128 stands for zero in the data rows.
Here are some numbered points:
[208 138 165 195 153 161 162 136 131 162 145 154 169 179 153 184 141 151
 178 140 150 128] 0
[ 75  81 106 110 104  92 119  94  97 109 100  95  99 100 104 123  93 113
 102 104  96  97] 1
[141 128 121  92  59  99  85 130  81  88 146  84 146 117  82 110 149 168
  67 100 117 195] 2
[135  93 103 105  91  71  92 114 105 121 105  74 123  83  74  95 116 116
  91 115  83 104] 3
[147 118 173 153 147 162 144 137 131 162 152 144 153 167 141 165 161 154
 157 139 135 156] 4
[180 119 168 157 136 164 163 150 153 171 168 144 151 161 166 150 140 172
 173 148 165 137] 5
[84 60 72 67 60 70 75 68 82 78 88 77 73 60 92 73 77 73 80 67 62 57] 6
[118 147 160 169 143 138 144 139 133 149 151 129 125 143 152 147 142 140
 142 142 128 138] 7
[144 113 132 134 105 117 111 104 121 133 115 129 116 127 128 137 107 128
 138 130 128 124] 8
[124 100 144 125 138 130 144 124 115 117 111 108 116 140 131 113 110 115
 130 121 116 123] 9
[ 97 121 107 123 111 119 125 130 102 119 119  99  91 110 121 105 129 113
 127 104 120 113] 10
[106 198  56 106 122 141 137 130 148 108 138 111 122 128 144 129 124 131
 105 127 140 149] 11
[158 123 143 151 132 162 147 141 131 137 150 117 137 133 138 149 134 144
 148 127 126 138] 12
[ 54 132   0  58  75  70 112 113 139  89  36  43  55  77  77  74  70  86
  53 106  73 107] 13
[188 122 110 182 172 147  51 100  96   0 174 237 171 189 164  19 255 143
 184 130 123 255] 14
[ 57 161  80  31  80  16 129  85 109  60  55  97  44 144 162  66  52 179
  94 145 129 100] 15
[ 76 130 118 111 108  85 114 116 104 101 132 104 109 129 112 105 100 121
 110 109 136 105] 16
[112 112 156 134 137 129 137 134 135 156 125 126 138 138 132 150 132 134
 127 131 141 129] 17
[127 226  91 116 172 178 181 173 180 181 160 174 180 116 151 148 164 133
 171 181 151 135] 18
[159 123 172 155 143 136 154 129 137 163 148 126 151 158 128 151 128 130
 151 147 149 134] 19
[30 10 77 74 69 62 89 59 64 81 57 70 75 65 76 69 73 75 76 69 80 52] 20
[118  94 163 129 135 126 128 116 124 123 137 127 122 121 131 127 138 125
 117 119 124 133] 21
[189 120 139 133 132 148 139 134 127 165 155 137 136 160 150 157 141 156
 145 128 141 147] 22
[ 75 121 122 104 109 117 107  99  89 113 108 108  93 116  95 126  97  99
 106  92 105 116] 23
[120 121 147 142 114 143 151 152 138 144 133 129 143 150 148 140 148 142
 146 127 143 151] 24
[135  91  99 108 129 134 128 116 112 121 126 109 109 127 113 126 110 101
 100 111 115 108] 25
[159  99 104 135 207  18  70 129 123   0 135 198 201  15   0   9 226 101
 208 121  91 201] 26
[105 117 167 105 132 141 132 137 133 140 133 119 125 133 136 141 118 117
 148 125 127 134] 27
[ 81  96 125 107 112  85  94 101 105  92 117  84  89 101  89 107  88  96
 108  93 110  95] 28
[231 171 155 207 139 165 176 143 148 166 159 170 183 172 165 186 131 146
 196 148 162 159] 29
[65 71 91 76 75 87 95 77 90 88 76 78 83 84 93 94 72 80 98 80 74 86] 30
[105  64 140 142 126 153 133 124 147 143 150 143 148 141 133 149 120 120
 142 128 146 128] 31
[127 215  69  65 191 217 182 228 133 115 132 146  84  31 155 181 202  82
 114 109 102 112] 32
[ 90  70 108  96 114 109  98  98 111 110  99  97  96 115 112  91  98 101
 110 102  98 111] 33
New points follow, each followed by the number of its nearest point above, looking only along the 6 directions in which the numbered points spread most.
[124 106 134 124 103 119 119 109 112 113 117 105 106 123 122 116  98 106
 116 110 109 118] -> 25
[107 222  80 136 174 141 170 161 191 156 149 153 128 148 162 160 140 137
 136 160 145 174] -> 18
[185 103 132 157 130 147 140 136 170 167 157 155 161 119 123 169 123 195
 143 160 124 131] -> 19
[ 78 181  91 114 111 152 120 130 135 129 109 136 115 146 141 121 168 182
 126 146 128 140] -> 11
[111 183 116  61  91  14 169 124 165  86  66 171  69 224 170  76  68 204
 122 206 189 150] -> 15
[154 209  69 129 131 193 207 174 181 180 132 143 145  96 144 199 153 115
 167 143 132 149] -> 18
[141 125 161 163 154 160 155 146 146 191 158 139 145 169 162 170 143 165
 150 150 156 162] -> 5
[190 190 178 173 163 178 170 174 156 193 165 162 181 175 171 166 167 174
 162 180 169 174] -> 29
[144 163 181 182 175 187 174 161 170 172 182 175 156 185 174 170 170 169
 175 177 169 169] -> 29
[ 74 174 107 100  93  78 146 106 138  99 114 111  94 142 131 107  80 125
  94 139 146 104] -> 16
[122 148 145 145 147 138 143 157 137 142 151 155 132 146 159 133 141 133
 146 143 151 154] -> 7
[134 193  79  73 211 202 110 215  94  90 124 190 111  39 227 168 162  69
  93 119 176  82] -> 32
[114 168  17  73 107  82 134 149 178 112  70  84  97 137 129  91 128 134
  91 163 115 141] -> 11
[155 219  92 107 176 126  76 144 137  23 123 248 179  49  36  82 216  90
 155  58 104 118] -> 26
[114 102 110 119  97 122 107 102 105 123 107 104 111  90  97 108 111  98
  95 123 101 100] -> 23
[144 175 173 171 150 176 163 179 181 177 188 176 157 183 172 172 167 156
 179 157 159 173] -> 29
[106 161 126 146 135 128 138 137 123 130 127 112 119 124 133 128 108 127
 118 123 123 104] -> 27
[113  86 135  98 185 164 136 148 178 155 182 144 193 178 170 135 113 114
 136 141 161 136] -> 7
[169 185 166 158 156 151 149 145 164 163 158 130 157 155 149 164 152 139
 164 154 150 135] -> 5
[ 93 108 155 125 130 128 123 127 113 138 130 117 125 133 123 134 125 116
 122 124 121 107] -> 9
[153 181  36  80 206 200 114 164 116  77  96 179 136  29 129 126 146  35
 111  19 128 106] -> 32
[201 121 126 141 137 150 106 115 133 191 166 153 164 114 143 166 129 189
 126 168 133 180] -> 22
[ 92 166  88  92 131  84 157 108 154  72  65 176 120 207 173 110 134 236
 121 183 151 148] -> 11
[ 99  92 101 116  93 107 109 109 106 114  88 115  82 112 107 123 106 102
  90 100 103  99] -> 23
[175 102 128 152  81 105 128  92 102 114  83 108 110  91 122 138 102  86
 131  90 113 106] -> 25
[109 199  92 130 133 119 114 173 222 164  87 135 161 172 161 114 200 193
 178 167 166 163] -> 18
[219 161 201 177 183 178 159 170 170 178 176 163 207 166 171 183 183 192
 152 192 154 168] -> 29
[199 115 114 141 112  68  70 128  88 157 139 131 150 146  86 113 158 143
 109 143  96 156] -> 2
[139 149 165 156 165 170 164 146 154 150 149 166 160 143 163 165 160 167
 165 161 186 155] -> 5
[153 134 156 118 105 103  99 126 105 154 134 117 134 120 113 132 131 136
  99 130 104 138] -> 8
[ 86 202  81 108 103 123 117 129 118 119 128  97 101 121 109 134 124 143
 104 114 119 133] -> 11
[203 128  72  52 111 255  58 164 138  88  65 250 182  32 143 127 129  42
 107  64 156  50] -> 32
[ 91 134 143 143 127 137 126 132 128 142 147 136 126 137 128 142 115 123
 132 142 133 123] -> 27
